One turn moves each row of this set onto another row. After a few examples, where does it send each row asked below?
sul: [-10.4 -19.1  28.0  -1.4  11.6  -6.6 -16.2   9.2 -15.2  12.2   4.8  -5.4
   8.6  17.9 -17.5   5.8   3.0  -8.2   9.1  -5.2  12.9  -9.5]
moko: [-13.1 -13.0  19.6   8.4   0.9  -0.2 -11.2  13.9 -14.2   7.0  10.2 -13.3
   9.9  11.6  -5.8   4.1   3.6 -15.7  11.0   2.8   9.1   2.7]
lor: [ 18.8 -12.0  -9.0 -43.0  -2.4 -27.5  -3.5 -22.5  -4.9  33.0  -9.6 -15.1
   2.8   2.3  -7.6   4.6   2.0  -4.5   2.7  -0.1   0.9   0.5]
bega: [ -8.7 -12.2  16.0   5.2   3.3   0.4  -6.4  16.2  -8.7   3.2   7.0  -8.1
   9.7  12.5  -7.9   5.1   4.3 -18.5  10.9   1.1   9.9   1.0]
dev: [-10.0  -8.4  19.3   1.8  23.2  -3.1 -20.3   4.3 -15.0  17.5  11.5 -17.9
   2.0  26.7 -16.9  -5.8  -3.4  -3.5   6.9  -8.1  14.3  -5.4]
tudo: [ 22.6  -9.5  -7.1 -42.7  -2.6 -18.5  -4.1 -22.3  -7.0  29.6 -13.4 -18.2
   2.5  -3.5  -4.2   3.2   8.2  -3.9  -7.2  -6.9   0.8   6.6]
fov: [ 11.5 -22.9 -29.4 -42.4  12.6 -17.9  -5.9   0.3 -30.5  22.6  -0.5 -18.5
   5.0  23.4   2.5   0.2   1.2 -12.3  -1.4 -22.7  -0.8  15.7]
gogez: [  1.6 -25.9 -25.3 -34.2  -3.9 -15.9 -24.2 -11.8 -13.2  30.3   5.6   8.6
   8.2   2.5  12.0  -4.0  24.1  -5.8   8.2   0.5   8.2  14.9]
navar: [-12.5 -18.8  19.0   8.8  10.2  -1.4 -20.5  19.3 -14.0  17.8  11.3 -25.2
   2.1  15.3  -2.3  -4.8  -3.8  -8.0   7.7 -10.0  17.8   2.6]
sivep: [  3.9 -28.3 -24.9 -34.7  -0.8 -11.9 -24.7 -12.1 -17.6  33.6   0.7   5.5
   6.2   7.5  10.2  -3.6  20.4  -5.6  12.8   2.5  10.6  17.9]
mevaz: [ 11.8 -23.4 -28.6 -40.7  12.0 -22.6  -5.0  -2.2 -23.4  27.4   1.9 -20.1
   1.1  21.1   2.2  -1.3  -2.9 -11.3  -6.5 -24.3  -3.2  13.9]
lapen: [  5.7   2.8 -22.1 -39.6   1.4 -13.2 -17.7  -5.0 -13.9  15.2  13.7 -22.3
   6.5  -5.5  15.1  -4.2  18.9  10.2  -8.1 -21.8  18.0   9.5]
kun: [ -6.6  -8.0  14.5   3.8  24.5   0.5 -20.3   6.3  -8.0  17.8  11.1 -17.0
  -1.6  26.7 -14.1 -10.2  -2.8  -3.2   7.5 -10.2  18.1  -4.3]
timek: [ 15.0  -8.1  -7.5 -44.9  -5.3 -18.4  -1.2 -19.8  -3.3  30.7  -9.0 -19.6
  -0.9  -3.2  -6.8  11.1   4.4  -1.0  -2.8  -3.8   3.6   8.6]
Dizem: [-10.3 -20.6  19.3   6.3   1.5   0.0 -23.9  14.7  -9.4  20.5  13.6 -26.3
  -0.4  14.5  -2.4  -3.3  -3.1 -12.8   3.7  -4.1  19.8   7.3]
gumim: [  6.2 -20.5 -21.0 -34.5  -7.0 -19.6 -25.7 -16.4 -16.7  30.3   8.0   8.2
   9.9   1.4  12.8  -3.1  21.1  -6.8  12.5   4.7   7.7   8.9]
Vegav: [  7.2  -2.5 -28.6 -34.6   0.4 -17.0 -14.8  -0.6 -11.4  15.3  17.1 -23.3
   8.9  -3.5  15.6  -7.0  17.9   5.7  -9.5 -22.5  15.3  10.8]
zuba: [ 16.0 -16.3 -26.1 -40.0   9.2 -25.1  -6.2  -3.6 -28.0  26.0   6.3 -26.3
   2.7  21.3   6.0  -3.7  -7.7 -12.0  -2.1 -22.8  -4.3  11.4]
diso: [ 12.9   0.0 -19.5 -36.5   0.9 -13.7 -17.4  -7.8 -15.6  16.2   7.8 -20.3
   9.9  -8.3  17.6  -9.5  21.5   5.8 -10.4 -21.8  14.7   8.3]
ger: [ -4.8 -11.7  22.6   4.1  20.7  -3.0 -16.4   9.7 -12.3  18.9  10.2 -18.4
   0.0  24.7 -17.1  -1.4  -4.0  -1.6   8.0 -10.1  12.5  -4.2]
zuge: [ 15.9 -13.2 -11.2 -42.5  -3.7 -22.2  -2.9 -21.6   0.2  31.7  -7.4 -12.7
   0.7   0.3 -11.3   8.8   7.8   0.0  -3.1  -2.6   1.4   6.2]
masul: [ 18.8 -21.3 -25.8 -38.8  10.9 -16.3  -9.2  -4.5 -33.0  23.7  -0.9 -16.6
   3.6  19.2   7.1  -4.8   2.7 -13.9  -6.2 -23.7  -6.2  16.7]
Duvas: [  7.6  -1.2 -26.5 -33.0  -1.2 -21.6 -17.4  -0.9 -17.0  14.8  15.7 -22.6
  11.8  -4.4  21.4 -11.6  15.3   1.4  -3.3 -19.2  17.4   6.1]
kino: [ -8.9 -17.9  27.2  -9.2  11.1  -7.2 -20.6   8.4 -18.1   9.5  10.2  -7.1
   9.9  22.7 -21.9   7.5   2.9 -11.9   0.6 -11.2  15.6 -10.1]
nit: [ -9.0 -13.0  20.7   9.0   1.8  -0.6 -14.2  17.0 -13.6   7.7  12.5 -10.6
   8.8  11.7  -5.8   4.7   6.6  -9.9  12.6  -0.4  13.1   0.6]
rus: [ 11.5 -24.8 -21.2 -33.7  -2.1 -11.7 -25.5 -17.0 -20.7  32.0  -0.5   7.2
   6.6   4.8  11.6  -6.0  23.2  -7.9   7.7  -0.3   3.0  16.6]
zamo: [-11.3 -15.0  25.6  -3.7  11.2  -8.8 -17.2   8.4 -19.4   8.0   6.8  -9.6
  12.9  20.4 -20.2   6.1   3.4 -11.5   7.0  -5.4  13.8 -10.3]
tem: [-12.7 -16.1  19.3   9.2   8.0  -0.9 -23.2  12.6 -12.7  20.5  11.5 -29.4
   2.1  16.5  -4.2  -5.5  -3.2  -9.5   6.9  -3.4  18.4   5.0]

kino goes to bega
zuge goes to gogez
And these:
zuba goes to lor
tem goes to dev
tudo goes to rus
ger goes to sul
sivep goes to lapen

One turn moves each row of this set onto another row. After a few examples, where does it send each row asked below?
sekar: [-33.8  10.6   3.8  21.9 -16.9 -10.3  -9.8 -24.9  10.3   9.7 -13.8  -3.0
  10.9 -12.2 -17.7  -1.5  18.2  -0.4  -9.5 -12.0  12.7   5.2   4.3 -14.3
   5.2  21.9   6.0   9.5  -5.3  -6.0 -20.2  -8.4]
sabir: [ -2.6  11.9  -6.3   8.8   2.0   8.5 -13.5  -8.0  -6.6   7.3 -33.8 -11.7
  -7.4 -18.5 -14.6  11.0  11.1   5.9  10.6 -15.9   9.1  15.8  15.6 -12.4
  -2.9  34.7  -9.8  15.8   4.1  15.2 -12.4 -19.4]
Bov: [ -5.4  10.5 -14.4  13.6  13.3  -7.2  -3.7  16.1   5.5   9.5 -18.5   0.0
 -15.2  -1.3 -25.8  -1.0  18.6  24.3   0.5  -5.0  15.8  -0.1  14.3 -15.3
  13.3  18.1 -12.0  11.0 -14.5 -42.7  -7.5 -28.7]
resed: [-28.0   1.5  12.4  20.3 -17.8 -10.5   0.0  17.9  -1.4  10.4 -11.7  -2.6
   8.7 -25.6   6.1  -2.4  12.6 -10.2 -22.6  -8.4  10.3  -3.8   1.7 -14.6
   4.0  29.3   7.1   5.6  -3.5 -11.6 -19.3 -23.5]
vub: [ 12.4  13.8   4.3  -0.2 -11.6 -18.3 -12.5  -5.9  -4.7  -3.7 -14.1   0.4
   0.0  -6.1  -6.2 -14.8  15.2 -11.4  -4.7 -21.7  18.9  -1.7   8.8 -11.7
   1.2   3.0  41.2  -4.4  -6.8   3.4 -14.9 -24.4]
zut: [ 15.3  14.8  10.9   8.4  -1.1 -20.6 -20.2  16.4 -14.8  30.7 -19.2  -1.6
   6.0   5.4 -19.2  -4.4  16.8  15.9  12.4  12.0   1.8  11.6  -4.2 -18.1
   6.9  18.7  10.4  23.6 -10.6  -2.7 -13.0 -16.4]
Sono: [-19.3   1.8  15.6   2.1  -0.5 -12.1  -7.1  34.9  -2.0   6.5 -16.3  -1.7
 -18.2   4.2  -4.2  -4.2   9.3  -0.1 -15.4 -11.9  -2.0   7.0  12.6 -16.4
  33.2   0.2   4.6  -0.9 -32.4  -5.9  11.5 -22.4]
fasi: [ 13.7  23.9   6.9  -5.2  15.5 -27.1  -1.3   9.8  14.0   9.3 -15.9 -23.0
 -24.5  -4.2  -9.2  14.1  12.7 -10.2  12.9 -30.6  17.7   0.0   1.3  -5.7
  15.4  14.7   3.3   6.8 -19.1   1.1 -23.4 -24.5]
dimom: [ 13.2   5.3   6.9  24.1  -6.0 -28.4  -3.2  -4.4   9.8   3.9   9.7   6.3
  -9.1 -11.8 -34.1  -7.8  10.9   5.9  -1.6  -5.4   4.4 -14.0 -14.4  -8.0
  -8.5   1.4  16.5   2.6 -15.1  -9.4 -27.5 -21.2]
Vunup: [-13.3   6.4   6.0  -0.2 -20.5  -4.2 -13.1 -14.8   6.9 -22.2 -16.6 -20.6
 -17.0 -18.0 -16.7   9.3   8.1  25.5  -4.7 -15.0  11.3   6.5   9.7 -10.5
   6.3  20.7  -2.6   1.2  -1.6   4.2  -6.7 -33.5]
Zas: [  7.8  11.3  17.1   5.5  -9.9 -23.9 -10.1  -2.4   1.8  14.1 -18.6  -0.4
 -41.5 -12.3 -15.6  -1.7   0.1 -19.9  19.5 -11.6  18.7  -9.6  -4.1  -8.4
  18.1   7.4   7.8  11.3  -1.8   5.7 -10.4 -29.8]
boked: [  5.4   8.1  -1.1   8.0 -22.5  -8.2  -3.8  19.9   4.0   5.2 -15.5  -4.1
 -30.9 -28.3  -7.4  -1.7  10.3 -12.6  10.0 -10.8  -2.8   2.8   8.8 -12.8
 -13.2  41.9   3.6  -0.7  -6.5 -10.3  -2.0 -16.2]
zinem: [ -0.3   1.0  21.0   4.0   3.4 -33.2   1.3 -11.7   8.0  25.6   0.9 -11.3
 -21.6   0.0  -0.4   2.9  19.5  -4.6   1.3 -14.1   1.2   5.4  15.0  -2.7
  17.2  13.0  -1.8  -6.3  -7.6   7.2 -22.1 -42.9]
kasir: [ -3.0  -1.2  18.7  15.4  18.1  -5.8   7.8   1.2  -3.2  -2.4 -19.1  -5.3
   7.1   5.8  -6.6  -2.2  16.3  19.7 -21.9  -4.3   0.7  21.0   3.9 -22.8
   8.5   4.1 -14.8   7.2 -23.5 -18.6  -7.5 -18.4]
gidet: [ -4.7  -1.8  -2.2  -1.9   0.5   0.3 -21.2  36.0  13.4  20.7  -8.1 -13.1
 -15.9   5.1 -34.1   6.8   9.5  20.6   6.7  -4.9   5.6  11.4  21.9 -14.0
   3.7  21.3   0.5  -1.6 -11.7  -2.8   2.9 -32.3]
tifis: [-23.0   3.9  35.4  17.8  -8.2  -6.8  -9.1   0.1  -4.6 -10.4  -0.3  17.2
   4.4 -12.6 -20.9 -12.1  12.9   4.3  -7.0 -23.1   1.4  -6.0  -1.2 -14.0
  14.6  18.5  15.8  17.6  -8.6   4.6   0.5  -9.9]
Vodul: [ -8.9  15.7   7.1   7.7   0.2 -29.2 -19.6   1.3  11.3  27.5  -6.9   7.6
 -12.9   0.3 -31.6  -0.1  10.7  15.8   4.0 -20.2  16.8 -18.8   5.8  -9.4
  27.8   6.4  14.5   8.9  -8.5  19.6 -22.9 -27.2]
Vafad: [ -8.7   1.5  23.0   9.2  -4.1   5.0   1.0   9.4  -1.1   3.5 -14.4  -1.5
   3.6 -28.9 -17.4  -2.8   8.3 -15.2 -12.2  -7.6  -6.3  19.3   1.6 -26.0
  -6.1  36.0   7.0   2.8 -26.8  -6.9 -13.8  -4.0]
mamiz: [ 10.5  13.8 -14.1  10.4   5.3  -6.5  -1.9  19.8  -4.1  14.8 -25.2   4.5
 -12.5  -3.1 -45.0 -17.1   5.4  14.6  17.3   3.6  -8.2   8.3  13.1 -21.8
   0.4  15.9  20.8  10.6  -9.6  -2.3 -10.3 -25.1]
zab: [ 15.9   9.9   5.9  12.9   0.4 -35.1  12.8  15.5   1.1  -3.6  -4.0  -5.2
 -23.5 -13.1   2.3   6.1  17.5  -6.5  -3.2 -11.1   6.4  -2.9  -5.5   2.1
  13.7   0.1 -18.7   5.0 -25.1  -3.9 -19.1 -25.8]
ludi: [-14.6  11.5  24.0  20.4   8.9  -7.2  -4.5   3.1  24.2 -12.8 -11.0  16.9
  -8.8   1.6 -17.7 -15.4  19.1 -15.9  -5.7 -22.6  -9.5  -1.5  10.1 -24.6
  -3.9  16.9   1.3   0.7  -2.7  -3.7  -2.1 -27.2]
Kodot: [  6.9   4.7   0.0  20.8  17.8  -6.0  -9.0  19.8  -7.7   4.4 -21.0  10.8
   0.6  18.4 -32.9   0.2  17.8  22.3 -18.4  -5.7  23.0  -2.6  11.3 -24.5
  12.2   3.8   5.1   4.2 -14.8   4.0  -8.6 -31.3]
Nofo: [-12.5  12.2  10.2   2.5 -29.0 -17.1  -2.2  20.5  21.6  -1.0  -7.3  -3.3
   6.2 -11.6 -10.1   0.6  16.6  11.3  -5.2 -10.0   6.1   0.7  -3.1 -19.8
   1.1  37.2  -1.1   6.0  -7.8   9.2 -13.8   6.0]
defiz: [ 19.8   4.5   4.1  -9.3  16.0 -11.5 -13.8  -6.0 -12.4   1.2 -21.0   0.6
 -31.2 -13.0  12.9   1.4   5.2  -6.1 -16.4  -9.3   3.2   3.4  -0.3 -10.6
  12.1   9.6  -0.7  -0.7 -18.0   6.9 -10.7 -25.8]
tol: [  9.4   6.3   0.8  14.2  34.1 -13.4   5.3  16.7  -9.7   5.4 -11.4   7.3
  -5.6 -18.5 -29.4   0.3   9.4  -7.6  -0.9  -8.2  -5.2   5.0  15.9 -11.6
  38.7   4.2   7.4  -1.0 -14.0  -0.5  -0.4 -10.8]
Bep: [  7.5 -12.9   5.0  20.1  -3.5  -5.5  -4.5   8.4  15.3   6.0 -13.7  -6.2
  -1.8   6.5 -44.4   5.0  14.2  24.7   3.7   8.5  11.4   4.1  17.2 -25.0
  19.8  10.8  -2.2  -9.4  -2.8 -12.7  -3.6 -19.3]
semo: [ -0.6 -10.5  17.6   4.3   1.8   8.1 -13.3  14.9   5.2 -10.0 -25.9 -11.3
  -6.6 -22.1 -21.4  -9.8  -9.3  10.8  -4.8   3.4   5.3   2.5  -2.2  -7.5
   4.4  27.3  12.1  29.5   3.8   0.2  -1.9 -24.3]
suvoz: [-21.4   5.3   0.5  18.9  19.8  -8.9  -3.7  28.9  23.3   5.4  -2.1 -10.2
  -6.8  -2.3 -10.7   1.4  10.6   0.6  14.5 -12.1 -19.0   1.7   4.9 -15.2
  22.0  12.4   0.6  20.2 -23.6  -3.1   1.3 -21.2]
sor: [  8.2   4.7 -16.0   9.4 -11.1 -25.2  -6.3   7.0 -19.6  21.7  -1.6  -2.3
  -0.9  -2.4 -11.3   2.0  22.6   4.4  -5.1  -8.3  -4.4  -5.8  -1.1   4.1
   4.6   1.9  10.1 -10.9  -8.0 -12.8 -30.8 -11.6]
Felu: [  0.5  -0.6  -1.5 -10.0  -3.7  -7.9   9.9  -1.9 -11.8   5.7 -13.7   6.1
 -40.1 -25.6 -14.6   0.4  -0.8  13.6 -14.4 -15.7  23.3  -3.1   9.1 -11.6
  22.5  24.6   1.5  -1.9 -25.4   4.8 -14.3 -19.2]

Bep goes to resed
defiz goes to mamiz
suvoz goes to Vunup
And these:
vub goes to tol
Sono goes to sabir
Vodul goes to kasir
Nofo goes to zinem
Kodot goes to Vafad
gidet goes to sekar
Felu goes to zut

